In the rows, zero is written as 128.
Each named turn below is shown by a few rows before and after it. Which turns, in which order, take the first row of each later pair to the second? The first pair is answered.
J:
[138 125 143 125 107 129 135 114 151  86 133 140 132 186 186 145 181] |-> [121 143 142 118 107 116 123 129 111  74 168 138 152 170 185 157 159]
[135  83 180 183 142 152 146 121 148 104  93 102 114 169 124 111 103] |-> [139  54 175 135 119 132 124 111 161  95  90 130 124 161 167 106 139]
[103  82 137 141 124 118 161 108 148 147 127 114 137 124 171  95 138] |-> [ 95  88 135 123 118 103 150 115 124 139 148 121 150 113 177  99 130]
V:
[157 137 124 136 111 147 139 123 156 108 108 117 134 161 154 147 150] |-> [148 151 123 146 115 153 143 127 140  97 120 115 134 160 154 156 136]
[132 173 140 150 113 141 158 163  97 128 115 117 111 145  81 135  86] |-> [131 169 138 135 118 123 144 173  91 144 121 125 122 133  70 132  89]
[120 129 127 120 122 100 136 155 112 127 115 149 151 124 143 107 109] |-> [121 121 127 117 121  98 134 154 118 132 109 151 150 125 144 106 116]
W:
[120 178 137 152 142 120 165 147  51 147 168 146 135  71 120 113  80] |-> [134 169 145 191 126 173 207 113 101 117 124 136  90 119 155 108  94]
[140 138 126 134 141 102 106 159 132 162 110 129 137 113  93 134 139] |-> [143 142 131 162 144 128 128 148 145 151  95 117 120 132  92 133 135]
[142 163  77 160  94 117 162 141 149 136  99 113 139 139  81 103 123] |-> [149 144  75 140  78 116 156 130 169 126  86 127 136 142 113  99 145]
[124 119 132 116 106 131  96 124 134 115 111 137 171 162 134 117 120] |-> [120 129 133 121 116 126  94 134 118 124 123 132 178 155 118 118 107]
Then:
Between the rows of a pair lie two turns.
[135 158 144 157 110 115 109 156  67  99 177 109 169 124 140 134  83] |-> [167 111 146 169  92 156 143 109 162  90 101 118 119 170 181 114 139] | J then W
[146 124  90 121 150 171 163  96 147 159 120 123 126 120 153  78 166] |-> [128 145  88  98 157 139 133 124  94 167 165 127 158  86 134  90 140] | J then W
[113 142 119 138 118 137 131 150  77  89 169 147 145 116 165 159 100] |-> [119 156 122 178 148 148 149 156  87 126 152 122 133 120 103 153  84] | V then J
[123 134 134 130 138 100 123 163 128 155 128 153 115 116  87  90 137] |-> [128 131 135 141 139 111 132 154 146 153 112 148 104 128  88  87 143] | V then W
[104 126 172 143 105  78  98 185  88  97 152 130 110  95 126 156 102] |-> [124 119 178 193 110 128 140 156 149  94  98 113  62 139 124 143 115] | W then J
[149 139 139 184 182 138 152 125 141 187  90  86 113 135  51  99 134] |-> [160  80 125  79 136  86 100 113 165 178  86 144 138 114 131  90 200] | W then W
[124 133 136 135 107 151 129 127 108  88 138 130 136 137 159 139 115] |-> [124 131 132 116 106 131 112 134  97 100 151 139 152 123 152 140 117] | W then V
[112 150 129 162 149 134 134 139 106 136 142 113 130 115  83 132  87] |-> [132 103 126 125 106 147 139 103 164 100 102 142 109 140 168 124 144] | W then J
[120 101 127 112 123 115 121 129 133 143 120 133 133 109 121 121 145] |-> [110 126 133 144 136 134 138 135 118 135 131 114 127 116 102 126 118] | J then W
[131 118 107 132 124 152 153 118 166 109 105 128 121 138 152 119 136] |-> [120 124 106 111 114 139 141 122 139  94 130 136 139 129 173 127 131] | J then V
[169 103 142 133 123 114 140 111 168 188  73 107  85 151  72 125 166] |-> [155 132 150 175 117 157 170 101 152 141  79  86  65 181  95 136 136] | V then V
[104 158 141 152 150 107 118 140 107 168 116 109 165 105  78 113 105] |-> [128 114 140 136 113 136 135  98 177 134  66 130 130 142 158  99 161] | W then J
[128 104 110  66 106 105 120 118 138 107 126 152 148 110 170 128 165] |-> [124 122 111  79 137  83 112 141 115 154 140 138 166  85  99 128 142] | W then V
[105 162 110 115 125 141 139 140 119  78 150 136 133 126 167 162 125] |-> [101 179 112 133 143 139 139 153 107  97 156 124 137 119 128 164 110] | J then V
[132 178 127  88 120 100 128 173  77 154 184 119 185 141 120 147  89] |-> [171 144 131 145 134 150 179 135 185 186  92 101 122 190  94 119 129] | J then J
[131 121 128 100 116 109 120 129 137 133 133 145 139 124 144 128 143] |-> [130 140 133 138 142 123 136 137 130 151 130 123 132 127  94 129 115] | W then J
[123  98 111  85  97  97 119 129 139 105 130 141 154 118 193 146 150] |-> [113 151 118 169 153 115 147 156 109 148 136  87 146 117  84 150  89] | W then J
[112 143 122 114 147  92 107 153  85 142 146 118 147 110  94 127 112] |-> [135 104 119  93 140  84 104 134 137 165 109 135 136 115 103 111 155] | V then V
[150 106 128 124 116 134 140 103 165 118  94 132 114 157 138 118 143] |-> [147 100 121  92 114 107 120 111 151 126 109 147 134 139 142 119 151] | W then V
[115 110 144 123 114 118 117 122 137 115 135 133 126 130 154 122 128] |-> [110 129 145 145 133 120 122 133 121 131 142 119 127 125 113 124 106] | W then J
[121 161 130 166 147 131 145 130  94 103 152 101 124 116 111 133  93] |-> [129 140 123 131 154  93 115 142  98 143 152 117 142  90  86 123 114] | V then V
[159  83 122 105 139 104 106 101 130 158 105 119 138 111 155 116 184] |-> [131 135 125 137 162 106 110 132  60 152 156  92 155  97 113 137 122] | J then J
[116 155 128 156 110 167 166 116 109  56 138 109 120 167 181 141  92] |-> [111 163 128 160 118 160 164 128  90  63 151 103 129 158 165 145  78] | J then V
[136 118 152 167 126 131 151 114 169 119  76 132  83 166 143  86 126] |-> [110 127 145  99 102  83 102 137  99  90 141 159 138 125 186 107 112] | J then J
[148  97 131 100 114 108  94 120 174 154 131 153 140 121 138 123 151] |-> [124 150 136 136 139 113 102 146 112 152 172 123 152 113  93 141  92] | J then J
[182  87 100 152 110 156 165 116 147 116  88 147 105 119  91 135 157] |-> [170  95  98 121 123 112 130 144 101 144 128 155 145  77  56 141 142] | W then W
[136 150 106 145 103 118 152 136 121  93 131 156 114 135 168 138 134] |-> [131 162 108 163 115 125 157 142 109  98 136 145 112 134 146 142 117] | V then J
[110 143 110 120 116 107 115 152  90 115 178 143 154 121 168 138 156] |-> [122 153 121 198 146 151 165 140 130 141 134 107 111 152 111 128 143] | J then J
[113 125 102 145 139  95 109 162 140 154 109 121 142  82 126 139 130] |-> [119 119 102 153 140 100 117 157 155 157  94 118 131  89 124 134 138] | J then V
[133 124 123 127 109 125  94 114 149 129 137 135 135 147 162 123 162] |-> [121 142 123 132 109 129  94 122 120 114 159 129 144 143 166 133 141] | V then J
[158 104 129  61 130  53  85 142 154 197 105 145 174 101 102 105 160] |-> [141 116 127  40 111  49  74 145 119 160 137 154 189  95 141 119 148] | V then J
[145  95 101 111 141 149 119 131 182 124 117 139 123 133 145 139 152] |-> [131 126 104 135 168 138 117 159 139 149 146 120 141 114  85 148 111] | W then W
[140 115 112 139 117 135 126 115 171 158  83 125 113 132 120 114 165] |-> [126 146 117 172 116 167 149 111 151 120  96 107 104 148 135 126 133] | V then V
[132 138 128 151 125 152 153 122 142 125 115 118 111 140 130 122 122] |-> [135 131 127 139 119 149 151 117 152 123 111 124 109 139 140 120 134] | V then J
[133 119 131 150  98 190 166  95 169  68 119 116  99 181 212 125 152] |-> [109 139 128 114  89 161 135 118 106  44 176 125 136 151 228 143 129] | J then V
[130 128 137 120 107 117 129 128 142 130 126 158 166 176 101 131 138] |-> [129 137 140 134 112 125 135 129 140 130 128 150 165 178  89 133 128] | W then W
[147  94 113 109 115 112 113 104 146 128 120 138 140 119 146 116 162] |-> [137 135 120 170 148 136 136 122 116 142 130 102 131 122  83 125 111] | W then W
[ 84  87 109  85 121 128 125 130 109 107 123 139 117  88 149 107 150] |-> [ 82 115 115 141 156 148 149 142  99 131 120 106 109  94  84 108 116] | W then J
[123 117 128 127 112 123 119 131 134 105 129 125 128 130 157 127 136] |-> [117 126 128 132 114 123 121 134 123 100 139 123 131 129 155 129 127] | V then V
[107 153 100 120  88 139 103 115  83 113 163 148 159 122 160 130 118] |-> [104 174 103 156 110 152 118 124  75 130 164 127 154 125 118 128  94] | V then W
[107 132 132 115  92 182 160  96 137  53 155 132 104 159 229 134 134] |-> [ 84 162 131 110 107 158 141 127  73  61 207 122 138 129 197 147  96] | J then V
[123 127 160 130 110 142 115 144 104 160 118 128 124 119 118 167 108] |-> [128 120 160 132 115 143 117 143 119 171 107 131 119 123 111 162 117] | V then J
[177 111  99 116 147 151 114 130 170 128  93 105 108 157 150 100 152] |-> [153 141  95  94 156 110  81 166  94 135 156 107 152 115 122 116 118] | J then W
[ 93 141 142 124 137  76  76 122 123 175 145 114 150 137  42 142 110] |-> [109 134 149 158 142 110 105 102 164 177 107 100 119 166  37 132 119] | V then W
[128 144 110  81 158  80 117 180  97 126 161 145 191 133 110 131 127] |-> [150 141 119 152 182 128 167 160 159 153 100 112 142 172  64 114 131] | J then J
[127  95 142  99 124 128 130 137 147 142 106 145 133 126 153 145 152] |-> [122 107 145 122 120 152 149 130 141 116 107 132 121 141 169 152 137] | V then V
[133 134 122 165 131 150 137 125 134 133 119 125  95 141 143 127 128] |-> [124 150 122 166 137 142 130 138 107 134 141 122 107 129 129 133 111] | V then V
[163  56 108 139 103 136 139 102 177 145 170 130  96 172 139 103 184] |-> [161  51 104 111 103 107 114 116 162 160 186 142 120 149 131 104 187] | W then V
[147 110  94 103 151  92 107 125 125 151 153 141 150 110 155 152 136] |-> [146 131 104 173 162 144 155 112 144 136 127 106 110 148 135 152 112] | W then W
[111 180 117 136 116 122 159 147  56  74 198 112 149 110 132 142  87] |-> [161 126 121 173 115 167 204  99 186 108  90 110  82 162 125 107 153] | J then J
[137 122 122  95 156  64 114 155  99 142 155 139 185 107 123 142 156] |-> [142 128 125 125 176  75 128 155 115 170 139 123 174 111  81 137 151] | J then V
[113 143 128 105 123 113 147 157  88 107 132 127 161  92 135 118  97] |-> [130 136 133 149 128 155 185 135 138 108  86 110 123 126 129 109 103] | W then J
[128 161 113 178 127 129 112 150  58 100 117 134 155 115  93 115 104] |-> [130 161 115 195 118 154 128 136  74  79 104 131 137 136 115 115 109] | W then V
[143 126 111 109  96 104 124 129 154 158 115 118 151  88 130 115 169] |-> [138 130 108 104  95 100 119 130 143 154 124 119 157  82 132 119 164] | J then V
[106 134 125 193 145 166 156 144 121 156 138  40 134 116  84 115 131] |-> [131  69 113 111 109 128 117 122 175 170 110  91 145 102 140  96 208] | J then W
[145 182  92 206 135 129 140  90 146 119 121 140  85 148 157 125 132] |-> [148 172  89 198 129 128 136  85 156 121 115 147  84 148 163 120 143] | V then J
[116 125 129 103 136 111 114 142 112 145 134 118 140 117 122 137 116] |-> [123 124 131 121 147 118 124 141 123 157 121 112 133 121 103 132 117] | J then V
[163  88 130 113 149  94 119 144 174 204 103 126 164  83  61 108 142] |-> [172  72 130 103 136 100 122 130 198 193  86 134 153  95  88 108 163] | W then J
[118 140 122 137 121 138 137 105 163 102  91 135 113 143 157 147 141] |-> [109 147 122 135 116 140 133 108 145  88 106 137 116 142 166 155 131] | V then J
[150 149 117 112 138 131 146 146 117 130 139 131 139 110 123 122 119] |-> [155 139 118 116 127 146 154 133 138 119 121 133 127 124 143 120 131] | W then W
[ 72 173 163 151 156 161 143 128 147 132 153 151 117 157 159 127 133] |-> [ 73 163 162 125 143 148 128 127 145 123 157 165 125 152 182 128 145] | W then V
[127 122 143  88 126 113 133 129 138 127 117 141 130 128 137 116 151] |-> [121 132 142  89 137 104 129 140 117 135 136 137 142 117 120 121 137] | V then W
[124 154 144  91 172 102  55 172  84  90 119 149 195 123 159 141 116] |-> [144 162 159 185 199 169 120 149 142 105  58 104 136 175 109 128 106] | W then J
[115 133 131 161  98 143 134 117 127  87 144 108 128 142 157 128 111] |-> [107 139 129 148 101 132 125 123 110  91 158 111 139 131 151 130 104] | W then J
[124 138 117 158 161 131 133 134 117 153 135 117 122 138  57 105 127] |-> [128 132 121 170 141 163 154 112 142 115 116 117  97 168 103 107 136] | W then V
[118 136 151 107 137 100 148 131 134 177 128 140 117  98  94  84 124] |-> [125 125 150 108 130 109 153 120 154 171 113 144 107 106 111  80 138] | J then V
[106 165 133 162 119 174 155 138  88  69 151 106 112 111 122 142  97] |-> [112 161 134 177 128 180 167 132 105  83 133  99 101 119 105 138 100] | J then V
[123 160 120 177 118 190 179 139 111  83 148  90 103 135 133 165 100] |-> [131 136 117 158  99 192 177 121 135  67 132 106  96 144 173 162 123] | V then W
[153  98 147  51 111  84  87 154 137 158 151 141 196 110 148 179 149] |-> [168  78 151  69  96 122 117 122 188 136 107 142 159 146 184 169 175] | V then V
[128 150 112 133 145 124 118 145 107 132 158 134 127 117 118 126 107] |-> [129 155 115 151 143 143 134 139 115 122 150 123 113 131 121 123 103] | W then V
[128 123 155 133 132 153 126 132 164 127 128 110  96 160 139 116 136] |-> [126 121 155 122 123 150 123 130 160 114 135 117 101 158 157 119 141] | V then J
[105 132 110 112 144 106 123 149 110 175 119 136 152  90  88 112 134] |-> [114 134 117 156 147 149 160 130 145 164  85 120 116 122  88 107 133] | J then W
[140 157 142 165  89 162 166 108 111  77 125 140  94 149 171 135 108] |-> [136 139 135 109  75 122 127 113  96  79 143 167 123 123 196 137 127] | W then V
[167 157 156 124 181 138 124 130  60 135 111 111 128 123  88 110 121] |-> [187 119 156 108 162 146 126 105 116 135  72 127 108 142 123  97 162] | J then W
[138 139 112 115 126 143 145 140 160 142 102 116 122 132  78 134 166] |-> [135 134 110  98 126 126 131 147 152 148 112 123 134 122  79 133 168] | W then W
[126 122 132 101 131 115 112 145 136 120 133 136 171 104 145 106 136] |-> [120 150 138 155 144 152 145 141 135 112 125 107 147 124 122 110 106] | J then W
[142 102 136 156 116 117 150 111 150 106 126 165 127 155 146 123 148] |-> [124 123 134 140 127  91 129 136 100 113 166 165 158 127 126 134 125] | J then W
[165 135 146 159 118 110 162 140  87 129 137 108 104 119  75 137 112] |-> [182 106 143 150 115 106 161 130 122 146 111 116  97 122  74 125 139] | V then J
[137 150 157 133 155  97 125 141  97 119 138 147 152 117 137 140 100] |-> [152 133 161 156 150 129 150 116 144 114  95 144 121 146 151 128 121] | J then W
[143 136 124  79 111  98 114 134 131 120 144 143 136 109 165 139 151] |-> [130 179 132 150 134 142 151 139 112 109 149 101 114 131 129 150 104] | J then W
[134 131 112  94 157  90 123 112 123 169 127 124 173 115 116 130 133] |-> [139 129 112 107 161  96 131 108 137 179 111 120 164 121 108 125 136] | J then V
[131 110 136 119  72 151 148 111 180  94 100 163 105 152 200 116 163] |-> [108 126 131  72  72 104 109 143 114  95 158 176 152 108 198 133 142] | V then W
[171  91 140 102 137  79  83 125 103 149 150  85 160 117 111 123  95] |-> [176 100 144 138 150 101 105 124 116 160 132  68 140 129  83 120  86] | V then W
[145 154 138 170 152 155 139 110 118 124 110  65 109 140 130 108 133] |-> [135 166 136 160 159 134 124 126  89 135 134  66 127 119 110 113 117] | V then V
[118 139 127  94 137 113 108 127 115 106 147 132 125 124 124 140 124] |-> [126 141 132 133 149 139 132 119 138 113 122 116 102 144 102 136 117] | W then J
[116 130 133 149 125 115 121 127 127 123 136 128 147 134 117 135 130] |-> [120 124 132 141 125 108 117 126 136 129 133 132 149 132 115 131 139] | V then V
[141 106 132 129 154 119  96 146 158 169 105 149 130 120  51 135 122] |-> [148  99 133 147 144 152 118 126 185 147  82 144 104 147  76 130 132] | V then V
[125 122 151 183 145 155 165  82 110 115 139 125 119 123 131 115 102] |-> [121 102 146 131 119 128 138  82 103  96 153 153 140 110 181 117 124] | W then J
[112 134 136 148 164 132 138 134 135 131 136 144 158 115  94 119 138] |-> [119 119 136 143 156 135 143 125 157 131 118 151 147 123 108 115 157] | J then W
[127 150 128 176 118 145 144 138 126 128 115 113 101 146  96 142 126] |-> [123 155 127 164 125 125 129 150 108 142 129 115 118 131  81 144 120] | V then V
[112 118 136 136 139 134 112 138 121 168 119 110 122 105  66 110 126] |-> [121 104 137 141 132 149 122 122 151 159  94 111 106 123  84 104 145] | V then W
[ 80 148 130  93 152 114  96 108  50  95 194 125 146  97 155 154  78] |-> [112 122 138 153 144 188 159  55 149  78 109 110  71 168 184 134 113] | J then W
